Rotation paths and how fast each direction turns (degrees each step)
Each turn is a multiple of 5 degrees from 10 to 175, or 0.
Each row of a path follows its step; steps can be skipped.
Path 1:
step 0: [  9 -19   8 -15 -26  -9  12  -7 -35  -6  44 -10   6 -15  29 -15  42  16
   4  -1  10 -14  11   1  51  -7   2   4  10  22 -13 -18 -19 -33  10  22
  27 -50  -4   5  13   9 -24   1 -18  58  16 -10]
step 1: [ -2   8  15   8 -12 -57  19  17   1   5 -21 -19  27  13 -26  -5  15 -25
  -7  19 -15 -10  26  20 -22  43  -6  -2  -8  -3  -3 -13  23 -28  43  16
  21 -15  10 -15 -27  22  29   5  16 -34 -41 -29]
step 2: [-32  34   7  -1  33  26   5  21   3  27   0  21 -20  -8   9  24  14  25
 -48   6 -34 -17 -41  39   9 -14   3   9  18   4   1 -11  -4 -16 -26  28
 -23  27  11  -1  19  -2  40 -12  16  26 -12 -29]
step 3: [  7   0   5  20  23  22  -2  10  -4  36  18  25  -6 -13 -20  -3 -32 -23
  16 -16  79  22  -5   2   0 -16  -2  21  26  11  -5 -17 -26 -15  20 -17
  40  -8 -21 -36   5  15 -13   4  40   2  -6   7]
step 5: [-13  32  31  37 -10 -10 -18  -6  18 -21  -7  13 -17  20  17  26 -36  -3
 -26  13  16 -12  30  14 -14  -6  14   1  -3  27 -25  10  20  32 -49 -21
  -7  23  -7  43   9  36 -22   4 -12  22  -5  31]
step 6: [ -3   1 -19 -13 -11 -20 -29  -3   6 -41 -44 -29   4 -40 -28 -26 -21 -14
  14 -24  34 -25 -10   2  20 -10 -47   4   0 -31  -4  18 -49  10  -7  -1
  -6   7   4  -6  24 -23 -21 -16 -12  13  27 -14]
step 8: [ 32   3  16   9  24 -49  28  27  -8  -2  16 -16  20  21 -43 -21  33 -38
 -30  11 -26 -37  11  23  -8  24  13   9 -17  -5   9  10   9 -11 -23 -10
   3   5 -20   6  17 -20  31  -8   5  -2  10  50]
step 11: [-25 -20  24  41  26  19   7 -19  19 -15   5   1  34   0  29  16  -8   8
  25  15 -10 -40 -31 -28  -8  -1  22  10 -27  32  15  -1 -18 -16 -30  30
 -20 -45 -14  -5 -10   1  14  -3  12 -41   3  23]
step 12: [-29  12   5   0 -55 -11 -34 -21   7  -1  10   1  -6 -20 -14  21 -29  -8
  12  -6 -12 -24 -26   7  -2  15  40   5 -10  46 -40  -9  25   5  20 -16
  28  20 -21  -9  23  21 -31  12 -21  37   5 -20]
[  4  -3  -1  -7   1  13  -3   4 -11   7  -5   7   0  -7  -9   2   0   4
   0  13   3  -9   0 -13   4  -2 -12   3   0   3   7  -2 -12 -10   1 -10
  -3   6   2  10  -6   1  -7   1  -1   0  -7   0]  100
[ -1   6   0  -2  -2   9   1 -14   5  -4  -3  -4 -16   2  12  -1   9   5
   2   3  -4  -3   2  -3  13   1   7  -7   0  -5   0  -2  -5  -9  -1   3
 -16   3 -10  -7  -2   5   0   0   7   7  -4   1]  155
[  3   3 -11   6  -3   4  13  -3   3   2  -1  -2  11   3   3   8  -1   3
  -6  10 -10   9   4   8  11   4 -11  -1  -6  -4  -3  10   2   5   3 -10
   3  -2  -2  -7  -9   1  -7   2   4  -8   0  -9]  120
[ -3   5   1   6  -1   6  -2  13   3  -8  -3   3  -6   1   4  13   4  -8
  -4   3   9   7 -11  -2  -3  -7 -11  -5   5 -12   3  -6  -9   3   2   8
  -6   1   9  -8   2  -6  -5   3   5  -3  11  -4]  95
[  0   1  11  10  -7  -4   4   4   9  10 -17  -5   1   1   4   6   7  -3
   5   7 -13   0   2   1  -2   1   5   0   7   5  12   1   0  -1   2   5
   2  -2  -2  14  -3  -8  -1   8   5  -4  -1  11]  110
[ -8  13   6   6  -4  -8   8  -2  -6  -1   2   4 -10  -8  -3  -7  -6   1
   0   4  -2  10   9   2  -5  -6 -12   9  11  -5   1   5  -5  -5  -7   3
   3 -11   2  -2  -1   4   8   1   0   9  -9  -2]  20
[  0  -2   3  -7  12  -9   5   0   1  -6  -7  -8  -7   2  -2  -2  -1  -4
  -4  -2   5   7   7  -4   4  -7   2  -2   5  -7   4   6  -3  17  -2 -17
 -10   2  -4   4  -5  -7  -6  -4 -11   3   1   7]  35
